name the system of each run
run 1, pibe (9 x 22)
[[ -7  34   3   7   1  -2  12  -2   5 -16   8  -1   0   4  19 -32  -3  -1
    7  11 -29  -5]
 [  5 -11  -8  -3 -10  -8  13  15 -10  -9  -1  11   2  -8 -27  27  27   3
    3 -12  17  18]
 [ 11   0   6  -8  10   2 -22 -21   8  34 -12  -3   0  24   8  -6 -11   4
    8   3  -1 -24]
 [ -7  12  -1   9  -2  -4  22  11  16 -35  17  12   9  -9   5 -15  -3  -3
   13   7 -25  13]
 [  3 -17   0  -7  -5   3  -5   4 -23   7 -18   2   5   4 -21  41   5   0
    1 -16  21   3]
 [ -2  13  -9  10  12  -1 -22 -16  14  11   1   1  -5  23  24 -24 -17  -1
   -2   1 -15 -18]
 [-15   1  -2  -2 -11 -12  28  12  -7 -30  20   0   9 -13   2  11  18   0
    6   0 -12  23]
 [ 12   6   0  -7  -1   6 -15  -4 -22  26 -22   0  -7  14 -17  20   8   1
   -1 -11  21 -21]
 [  0   8  -9   7   8 -11  -2  -8  31  -1  14  10  -2  13  17 -38  -1   5
    7   7 -21   7]]
run 2, tedi (9 x 22)
[[-22  15  -8 -13  -1   7  -3 -14 -20  14   9 -22  -1  19  24   7  16  -7
   -2  -9  12 -16]
 [  6  13 -12  -1  -1 -28  15  -1  -8  15  -2   7 -13  10  -4 -22  34  10
    4  -2   1  21]
 [ 22 -15   8 -19  -6   3   2  -4  24  17  12   0   8  -6 -21   9  27  10
   12   8  13 -11]
 [ 11  24  14  -6   7  17  -6   3  12  15 -17  20  -7  10  -6 -14 -15  -7
   23   9  -7 -21]
 [ 14  -6  -4  19   2  -4   9   9   9 -30 -14  25  15   1 -21   6 -17   2
   13  -8 -12  13]
 [ -7 -16 -10   7   4   8 -17  -7  -3 -10   5  -5  16   6  10  37 -22 -10
   -2  -9   1 -26]
 [-23  24 -13  10   1 -13   0  -8 -23 -10  -1  -5   0  25  27  -7  -2  -1
   -3 -10 -19   5]
 [ -5  -9 -20  -3  -8 -15  15  -4 -10  -5  15 -10   5   4  -5  11  40   7
   -6 -15  19  17]
 [  7   3   1 -21   3  -6  -9 -13   4  42   5  -7 -11   9   6  -2  21   3
    5   9  12 -20]]
run 3, fov (9 x 22)
[[-18  -2 -10   0  17  -1   2   8  -9  14 -15  20 -15   3  19   2 -27 -27
   16  -4  11   6]
 [ 17   0   7  17  -6 -26  -3  -6 -11 -13  -3 -12   7  -7  -4  -1  -6  24
  -20   9 -34   1]
 [-19  -1  -7 -10  -7  32  -5  -1   5 -11  22 -17   9   2   2  14  19  -9
   -6 -13  26 -10]
 [ -8  15   3  -6  12 -14  13  -3 -17  25 -21   7 -16  10  15 -27  -8  -6
   15   5  -4  14]
 [ 29 -11  -7  12  -8 -22  -2   0  10  -6  12  -7   2 -21 -20   5  20  18
  -21   8  -3  -8]
 [-20  -1  16 -25  -3  38 -15   8  18   9  10   5  -1  10   4   7   0 -11
   13  -2  10  -3]
 [ 14   9  -1  16  12 -13  23  -1 -11  -5 -30  13   0  -2  -5 -25 -20  -2
   15   2  -7  13]
 [  3 -30 -11   9  -7 -13 -19   6   7  -9  20  -4   2 -16  -4  32   0   4
  -25  -2  -1  -3]
 [-20  22  22 -15  -1  33  -5  -8  -7   0  -5 -13   7  20  15  -7 -12  -4
   11  -1  -8 -11]]
run 4, legi (9 x 22)
[[  3  18 -25  15   0 -27   0  -8 -22  -5 -11   9   1  28   0   8  14   7
    3 -17  -9  -2]
 [ -8   1 -23  -7  -3 -12 -11  -9  20   7  27   5   2  26  13   4  30   4
    6  -9   0  -5]
 [  4  21  11 -21  -3  -3  12 -13  -3  18  -6   4   7  28   0  -7  22  10
   31   1  -8  -4]
 [ 24   2  -9   3   0 -14  -8   4  20   7  -9  34  -1  19 -25   2  14  11
   17  -7  -4   3]
 [ -9 -12   4 -14   3   7 -10  -4  24   2   4  21  16  27   7  16 -12  -3
   31  -6 -12   2]
 [  3  24  -9   8   5  -3  16   1  -9 -16 -15  22  12  16  -1  10  -9 -10
   31  -7 -13 -15]
 [-15   2 -30  10  -1 -21 -13   9  -5  -8   5  26  -6  23   7  21   6  -5
    3 -20  -5   9]
 [-12   7 -16  -4   2  -9   1 -25  -4   1  11 -10  18  33  24   7  12   2
   14 -11  -6 -14]
 [  6  32 -13  -5  -5 -17  10   2  -1   7   6  16  -8  16  -5  -8  36   5
   16   0  -7  -7]]
run 5, tedi (9 x 22)
[[-18 -11   7   5  -6  18 -22 -11  -5 -15   9 -29  12   9  14   5 -12   7
  -26  -9  -6   2]
 [-22  10 -15   3   8  -5  20  -2 -21  -1   5 -16 -12  -9  25 -21   5 -15
   -9  -3  15  12]
 [  2 -16   7 -13 -10 -25   0   8  -9  21   9  -7 -16 -16  -7   9  25  13
  -16   8   2  23]
 [ 13   8  20 -12  -3  24  -8  -7  19  16   7 -20  -4  -7  -6 -28  11   9
   -8  14   8 -14]
 [  2   4  10  -2  10   8  16  19  14   2 -11  23 -14 -18  -8 -25 -16 -13
   17  12   4  18]
 [ 17 -23  18   7  -3   3  -9   9  -3  -8 -14   1   7 -20 -22  24 -27   6
  -10   6  -8  -1]
 [-14   7  -3  16   4  19 -19  -1   7 -21   9 -10   3  -1  20 -10 -30  -9
  -18   0 -11 -15]
 [-29  -8  -5   3   2  -7  18   5 -24 -17  -2  -7  -1  -4  16   0  -8  -9
   -4 -10   2  36]
 [  2 -11  -6   0  -6 -15  -8  -5 -21  13   9 -28 -10 -16   1  14  18   8
  -33   2  13  -6]]
run 6, dalo (9 x 22)
[[ -8  -8  17   3 -12  19   8   2  -7 -36   8 -22  22 -14  -5  15  -7   6
  -10  -1  -9   5]
 [-17  21 -13   0   4  18 -10  12 -13  12  -3   2 -27  -2   6  -7   4 -21
  -12  -8  28  -9]
 [  1 -14  -6  16   0 -28  -8 -11   4  -6   9 -15   0   0  14 -19  -3  18
  -24   3 -21  20]
 [  2  12  13 -17 -11  20  18   1   0  -5  18 -23   7 -19  -8   4  27   0
    2  11  13 -19]
 [ -1   0   8  -7   7   1 -18   8  10  33 -12  14 -29   4   0 -28  -6   0
   -5   5   6  19]
 [ 22 -26   4  16   3   0   9 -13  19 -21   4 -16  24 -17 -11  -7 -11  12
   -7   5  -2   1]
 [-21   2   9 -19  -1  26   0  21   2   5  10   7 -13 -19   4  18  -6 -25
    7   6  17  -8]
 [ -4   3   1  23   4   2 -21   0  -8  -8 -19  -2  -9  10   3 -24 -27   8
  -24  -9 -12  19]
 [ -3  -8 -22   9  -3   0  17  -4   3 -24  27 -21  12 -21   4   9  19  -6
  -12  -3  18 -12]]
run 7, fov (9 x 22)
[[ 14   4   0 -14   1  -6   3  11  -5  33 -11  14 -24  -9 -19   0  21  -3
    6   4  25  -1]
 [ 22  -6   9   3   2  -1 -21   3  39   9   2  20  -4   3 -12 -17  -8  13
    2  10 -16   0]
 [  2 -17  13  -4   0  21  16   8  16 -24   1   9  22 -13 -14  14 -16  -8
   22   1   1   6]
 [-10  -1  -7  16   8   0 -11   9 -24  -8 -25  14  -6   4   3  20 -36 -14
   -4 -12  -3   1]
 [ -7  -2  -7  18  -2 -12  -6 -19  -7 -22  11 -26  16   9  20  -4  -7  12
  -21  -4 -22  -3]
 [-20  12  -4 -16  -5   7  19  -5 -23   1  15 -25   2  -3  14   9  26  -9
   -1  -4  19  -7]
 [  5  21  -6  -4   2 -18  -5   0 -12  32 -11   4 -28  10   0 -23  21   6
   -6   2   5   5]
 [ 24 -14   4  -7  -3  -5   0  -5  38  10  19  -1   4  -9 -15 -15  23  16
    2  12   2  -1]
 [  0  -2  18 -19   1  25   3  19  15   7  -6  24  -3  -9 -17  13  -9 -14
   26   6   9  -1]]
run 8, napi (9 x 22)
[[-17   8  -5  -9   6   4  24  -4  14  -5  25 -11   2 -14  28 -22   5 -16
   12  13   3  -5]
 [ -8   9  16  -6 -12  -2  -6  25 -31   7 -15   5 -24 -12 -15  15   3   2
  -17   2  -1  18]
 [ 20 -16 -12  17   6   2 -21 -18  22   4   4 -16   3   2  -4 -20  -1  12
  -24  -4  12 -11]
 [-22   6  12 -24   1   6  20   5  11   6  22  -3  -4 -13  24 -12   4 -14
   17  17  -5   5]
 [  8   8  16   4  -9   9 -11  21 -25   0 -24   3 -18 -14 -27   9  -6   4
  -22  -1   5   7]
 [  6 -27 -18  14  10   2 -17 -16  31   0  16 -12   6   0  11 -16  -8   2
  -17  -3  12  -4]
 [-25  18  20 -21  -4   9  18   8 -11   2  14 -10  -5 -13  22  -2  -1 -13
   11  18 -12  -2]
 [ 10   7  -5  18  -7   3 -14  19 -16  -6 -17   6 -20 -12 -28   1   3   5
  -29  -9  12   9]
 [ -3 -26  -9   0   9  -4 -11 -24  24  12  19 -21   7   6  23 -17  -1   5
  -10   2   5   2]]
run 9, pibe (9 x 22)
[[ -4  22  -3  14   1   9 -28  14 -16   7 -16   7 -28  -1  -2  -5 -16  -6
  -26  -3   2 -10]
 [ -7 -17  -9   4  -3 -11   3 -11  14  -8  25 -22   5  -1  11 -21  20  14
  -19  -4   2  25]
 [  1   9  10 -18   1   4  20   1 -20  18  -1 -13  -6 -24   2  13   8 -14
    8  16  16 -24]
 [ 14  14   9   7  -2   4 -17  15  13   8 -13  17 -23   1 -19 -32   0  11
  -12   4  -5  16]
 [ 11 -37   3  -4   4   2  16 -17  23  -6  14 -18  26 -12  -2   0   3   6
    6   3  12   6]
 [ -8   8  16  -7   7  18  -3  16 -10   9 -14  10 -12 -17   4  12 -33 -22
    8  12  -1 -18]
 [ -1  -8  -4  23  -4   3 -19   4   3 -22  -6  -3  -3   5  -9 -19  -8  15
  -29 -13  -6  29]
 [-11 -21 -13  -7   6  -1   8 -15  -3   6  22 -27   9 -14  21  18   6 -13
   -6   1  22 -17]
 [-11  33  16  -6  -4   3  -5  18 -21  12 -10   3 -30  -8   5 -16  -4  -5
  -10  12 -12   2]]
run 10, legi (9 x 22)
[[ 22  12   1   0   0 -10  -8 -11  23  11  -4  14   3  27 -10 -24  13  20
   14   0 -17   0]
 [  4  -9   6 -18  -4   7   4   7  26  -1   6  26  13  13 -16  16  11   1
   34  -4   0   9]
 [  5   5   1   0  10   0  -5  -1  -4   8 -26  26   6  22  -1  16 -26  -9
   29  -5  -8 -13]
 [ -9   7 -23  20   2 -13  -2   6   9 -30   7  25   8  16   7   8 -10  -5
   10 -12 -21   4]
 [-23   7 -19  -8  -2  -5   5  -5 -18  -5   9   0   9  22  16  30  14 -11
   14 -17   6  -8]
 [  4  27 -22   7   4 -25  -2 -13 -11  13  -2   3  -8  26  12 -13  19   6
    2  -5  -8 -13]
 [  1   0  -5 -12 -12 -13  -3  -5  20   3  21   6   6  23  -5  -2  39  19
    9  -5  -9  15]
 [ 15   5  10 -22   2   8  -1 -11  10  26 -11  10   8  23 -13   5  13   5
   31  -1   7 -15]
 [ 14   6   1   5   5 -10  -5   8  23   0 -12  38  -1  16 -11  -9 -11   4
   24   2 -21   8]]
run 11, dalo (9 x 22)
[[  1  -5  18   6 -17   2  -6   8  -7 -30  -1  -3  15  -1 -17  20  -4  19
  -11  -4 -26  15]
 [-11  14 -19  -3   7  24   0  -6  -6   7  -2  -4  -4  13   6   1  10 -19
    6 -15  36 -21]
 [ -3  -8  -4   9   5 -42   2  -1  -6   6   1   4 -10  -2  20 -10 -11   6
   -7  10 -28  21]
 [ 14  13  12  -5 -17  17   5  -1  -3 -17   9 -15  16  -4 -24  16  27  14
   -3   0   1 -21]
 [-12   1  -7 -15  11   2  -8   0  12  34  -4  16 -20  17  13 -18   2 -13
   15  -3  17  11]
 [ 23 -16  11  16   2 -21  14  -9  -1 -15 -11  -7  18 -12  -9  -3 -18  17
   -1  10 -24   8]
 [ -6   7  -2 -14  -7  27  -6  17  10  -2  13  11  -2  -5 -13  29  13 -16
    9  -4  19 -23]
 [-15  -3   0   7  11  -5 -13  -7  -7   8 -18   5  -7  25  19 -21 -27   1
   -1 -10 -12  26]
 [ 16   1 -15  18  -3 -12  25  -3  -9 -29   9 -12  16 -22 -11  13  12   1
   -6   1   1 -16]]
run 12, Pem (9 x 22)
[[ -2 -18  -3   9   7  -4  16 -22   9 -18  16 -28  24 -11  22  -7 -15  -1
   -2   8  -8  -8]
 [-19  20   7 -10  -9  18  10  24 -27  -7  -2   1 -14 -18  -6  17   6 -17
   -3  -1  14  -2]
 [  5  -1  -9  18   5 -16 -25  -9  -7  15 -10  -9 -18   9   8 -23  -8  12
  -32  -3  -3   7]
 [  6 -14   3  -8   0   7  21 -10  18  -6  26 -25  15 -27   4  -5  14  -2
    0  14  12 -12]
 [-10  17  27 -16  -7  14  -7  26 -15  15 -14  13 -26 -10 -10   0  -7  -6
   -2   9  -5  11]
 [ 16 -22  -7  25  10  -2 -16 -12  16  -6 -10  -7   4   1  -4 -24 -21  11
  -21  -4   1  11]
 [-18 -18   3 -16   3  13  18   4  10  -5  22  -8  10 -23  16  17  -7 -21
   13   9  11  -6]
 [ -9  27  13   9  -2   6  -9  13 -33  -3 -27   3 -16   1   0  -3 -23  -3
  -12   0 -15   1]
 [  4 -21 -27  23   3  -7  -6 -11  11 -14  15 -18   4  -7   3 -11   7   4
  -29 -11  18   6]]
run 13, napi (9 x 22)
[[  0 -14  -2  -7  -5   6   1 -12  35  -8  31 -12  16   6   3 -15  24  12
    1   0   1   9]
 [-10  14  18 -22   3  17  15   7 -22  23 -19   1 -12  -3   1   1  -3 -16
   19   5  16  -1]
 [ 24 -16  -3  24   3 -16 -16   9  11  -7 -11  16  -8 -14 -18   0 -21   9
  -17   4 -11   5]
 [-17 -13   5 -13  -5  23  -3 -13  19 -12  28 -21  23   7  17   6   6   0
    3  -2   1  -6]
 [-12  30  -2   4   6   7  14  15 -31   1 -21   8 -19  -7   3  -5 -11 -21
    5  -1   8  -4]
 [ 12 -23 -11  20  -3 -30 -16  -1   2  -6   3  -1  -2  -4  -7   4   0  18
  -28  -4 -12  18]
 [ -8  12   3 -19  -4  16   2 -17  11   9  23 -23  10  11  15  -5  24   0
    8   4   7 -24]
 [ -1  19   3   1   4  -4  15  22 -11   8 -22  24 -25  -9 -11 -19  -3 -10
    9   4   4  21]
 [ 19 -39   9   3  -4 -10 -17 -10  10   5   0 -13  12  -6 -13  14  -4  21
  -18   0  -2   8]]
run 14, Pem (9 x 22)
[[-21 -20  22 -28  -3  14 -17  10  11  21   6   7  -7   5   8  12  -9  -4
    7   3  -1  20]
 [ 15   7   2  21  16   8  10  -9  -1 -13 -27   2  10   1  -2 -23 -35  -4
   10   1  -6  -9]
 [-18 -19 -19   6  -4  -8  -1  17   2 -22  23   8   0 -15   6  31   0 -12
  -10  -8   3  11]
 [-15  16   9  -7   4  10  -7 -18 -30  14 -14 -24   1  20  20  -2  -9  -1
   -3  -5  -1 -15]
 [ 14  17 -24  21   0 -14  16   8   3 -15  11   0 -10 -21  -9 -19  21  -1
  -14   4   8  -7]
 [ -8 -18  22 -27 -13  -6 -12   0  -6  26  10 -15  -6  -2   1  17  17  15
  -11   8  -3  13]
 [ 21  17  11   4   8  25   0  -5  18   7 -16   1  -2   0 -14 -35  -9   0
    8   7   9 -16]
 [ -5 -26   1   1  -2 -17   4  20  19 -11  14  19  -4 -19  -2   6  -7  -1
    1   7 -12  33]
 [ -4 -11  17  -5   5  25 -10 -14 -15   4 -22 -14  17  13   2  17 -29  -4
    6  -8   6 -12]]

runs to name
run 15 (2 x 22)
[[ 10   4   2 -12 -11  12  20  12   4  -4  11  -4   0 -20 -26   4  37   1
    2   2  25   0]
 [  1  -6   4  -7   9   5 -24   8  13  32 -18  25 -22  12  -3 -10 -15  -6
    7  -1   9  10]]
	fov
run 16 (2 x 22)
[[ -8 -11 -11  11  13  31   0   2  13 -10  -5  -2   0  -6   1 -16 -19 -20
   -4 -13  33   5]
 [-15 -16  -4  13   4 -13  -1  10 -14 -11   7 -10  -8 -27  20   8 -26 -10
  -24   7  -8   9]]
	dalo
run 17 (2 x 22)
[[  4  -1  -2   8   0  -8  -2  17  -7  -4 -26  31  -9  11 -22   1  -7   3
    8 -13  -3  33]
 [  9 -20 -18  10   6  -3  -5 -20  -5  -5  -1 -11  24   8   3  31  -8  -1
    1 -12  10 -27]]
	dalo
run 18 (2 x 22)
[[-11   4 -14  19  14  -5 -11 -11  10  -8   4  -1   0  12  31 -22 -29  -8
   -5   0 -18  -6]
 [-19  -1  -4  -2 -15 -11  13  14 -22 -23  18  -8   2 -13   1  28  18   0
  -11  -4  -5  14]]
	pibe
run 19 (2 x 22)
[[  7  15 -17   5   1 -22  20 -16 -16  -4  -9   2  12  26  -1  -3  22  10
   18 -13  -5   3]
 [ 13   0  -4 -17  -3 -31   7  -4  -8  24   1  11   0   8  -4  26  23   6
   21   6  -7 -12]]
	dalo
run 20 (2 x 22)
[[  4   0  15  -7   3  37  -9   8  13  13  -8  -5 -14 -16 -12 -21  -8  -9
   -8   5  27  -2]
 [ -6 -25  10   5  10   5  -4   9  11   0   1  -4  -9 -29  11  -9 -35 -11
  -14  14  -1  14]]
	napi
run 21 (2 x 22)
[[ 26  11  -7  17  10   8  11  -3   2  -9  -9  -2   6 -20 -13  -2 -12 -10
    2   8  10 -38]
 [-28  -2   3  -7 -13  -4 -17  20   5  -8  24   7 -14   0  10   9   9   2
  -15  -1 -17  26]]
	Pem
run 22 (2 x 22)
[[  2  -1   6 -21  10  -2  -4  -6  20  33   5  13  -4   6  15   2  -8 -10
   26  16  -5 -21]
 [  8  11  24   4  -9  16   7  19   2 -27 -12  14   6  -9 -25  -4 -11   7
    7   4 -19  15]]
	napi
run 23 (2 x 22)
[[ 11  27  -4   4  13  16   2   3  10  14 -11  11 -16  -2  -3 -29  -4 -14
    9   6  14 -24]
 [  4 -22   6   2  -4 -20   4  15  19  -7  10  14  -4 -14  -8  -6   1  11
   -3   8 -15  39]]
	fov
run 24 (2 x 22)
[[  1  -4 -12  15   8  16 -13 -12   3   0 -14 -10  -3  16  -4 -31  -2   4
  -16 -20  26  15]
 [  1 -18  -8  -7  10 -24  22  -2   8  12  19  -2  -2 -29  20   6  -3 -14
   11  21   1 -10]]
	Pem
run 25 (2 x 22)
[[ 13 -38  -1   3   6 -22 -14  -2  27  13  11   5  -1 -14   3   5 -13   7
   -8  12  -8   6]
 [ -3  15  27  -9  -9  34   2   8   0 -19   0  -6  13  -9  -8  13 -13  -5
    9   9 -11 -20]]
	fov
run 26 (2 x 22)
[[ 12 -28 -19  14   5  10  -1  -1   8 -13  -8   4  12  -4 -21  15  -5  -5
   -4 -19  31   4]
 [-18  -2   8  -5   8  -6 -12  -2  -1  10   3   4  -2   3  32   8 -34 -12
    6  11 -25  -9]]
	fov
run 27 (2 x 22)
[[  4  -8  14 -14   6   7  -1  -6  18  23 -16  12  -4  20  -7 -28   1   8
   19  -3   7  28]
 [ 27 -25   1  11  11  -8  17  -5   7  -5 -14   2  15 -23 -14  10 -23  -4
   11   9   5 -10]]
	dalo
run 28 (2 x 22)
[[ 13  -2  -5   8   7  -1  10   3  22   2   1   2 -13 -14  -7 -47   7   4
   -7   6  11  22]
 [  7 -31  23 -14   0   7  -2  12  12  15   2  -2  -6 -33 -12  14 -12  -3
   -5  18   9   5]]
	fov
run 29 (2 x 22)
[[  7   9  10 -12 -10  -1  14 -18 -23   3  -8 -24  16  17 -10   5  29  19
    6  -8   4  -2]
 [ 19   5 -12   0   5  -6 -16   6  28  26   3  21 -22   1 -12 -18  15   0
    0   5  11  -8]]
	legi
run 30 (2 x 22)
[[  1  -3  -9   8  -1 -25  34  -7 -21 -22  -4  -6  18  -2   1   8   8   5
   11  -5  -9  17]
 [  8  10  -8  -6  -4  -4 -26   6  -2  20   0  17 -11   9  -9  31   9  -3
    0  -2   3 -32]]
	pibe
run 31 (2 x 22)
[[ 13 -12   7  -9   2  35  -7 -11  22   7  -1 -10  15   4 -15   2   3   0
    8  -5  28 -19]
 [-13  11   2  -3   6 -12   7  18  11   2   2  30 -16  -3  14 -14 -14 -13
   19  12 -22  16]]
	Pem
run 32 (2 x 22)
[[-13  -5 -18 -12   8 -22  21   1 -16  22   6   1 -12 -10  18  13  12 -19
   11   3  19  -1]
 [ 15  11  17 -10 -16 -16 -15   0  -5  16   0  -3  -8  10 -15   1  26  28
  -11   7 -21   1]]
	tedi
run 33 (2 x 22)
[[ -2   1   7   6  -2  29  -2  23 -11 -14 -16   6  -9 -20 -23   8 -14 -13
  -11  -8  22   6]
 [-15 -18 -12  11  13 -12 -20  -7   4  11   5  -6 -12   2  30 -12 -27  -6
  -19   1  -5   8]]
	Pem
run 34 (2 x 22)
[[ -7  17  -1 -18  -4 -19   3  12 -14  21   9  14 -15  -4   9  26  14 -10
   13  12  -8 -18]
 [ 18  14   7  13  -7   6 -16   1   8  -9 -17   9  -1  20 -26 -22   6  23
   -9 -10 -11  15]]
	napi
run 35 (2 x 22)
[[ 22  22   2  19  -2  -3 -12  17   5 -10 -17  27 -12  -2 -24  -9 -11   6
   -4   4 -19  -7]
 [-13 -35  -5  -5  -2   2  -8 -10  20  -9  18  -7  18  14   7   8   5   8
   -1 -14   4  27]]
	Pem
run 36 (2 x 22)
[[ -3  -8 -16  10   6  13  -7 -25  13 -11  17 -28  17   8  17 -11   1   0
  -13  -9  13 -19]
 [-22  24  -3 -10   2 -13  21  14 -19   6   5   7 -20 -10  21  -7   5 -17
   10  10  -7   8]]
	napi
run 37 (2 x 22)
[[-13  -3   3  -2   5  27 -28   9  21   8  -8  19 -12  17   1 -12 -19  -9
    2 -11   7  12]
 [ -3 -18  -5  16   7 -16  21 -17 -13 -22  -2 -22  21  -7  16  -4 -18   3
   -5  -2 -10  13]]
	pibe
run 38 (2 x 22)
[[-12   7 -17   1  -5  22  -9   3  20 -19  14  10   6  24  -6  -4  21  -1
    4 -23  15  10]
 [  2 -18   3 -12  15 -24  19 -15  -9  25 -17   4   6   6  13   3 -14  -5
   28   6  -1   8]]
	fov
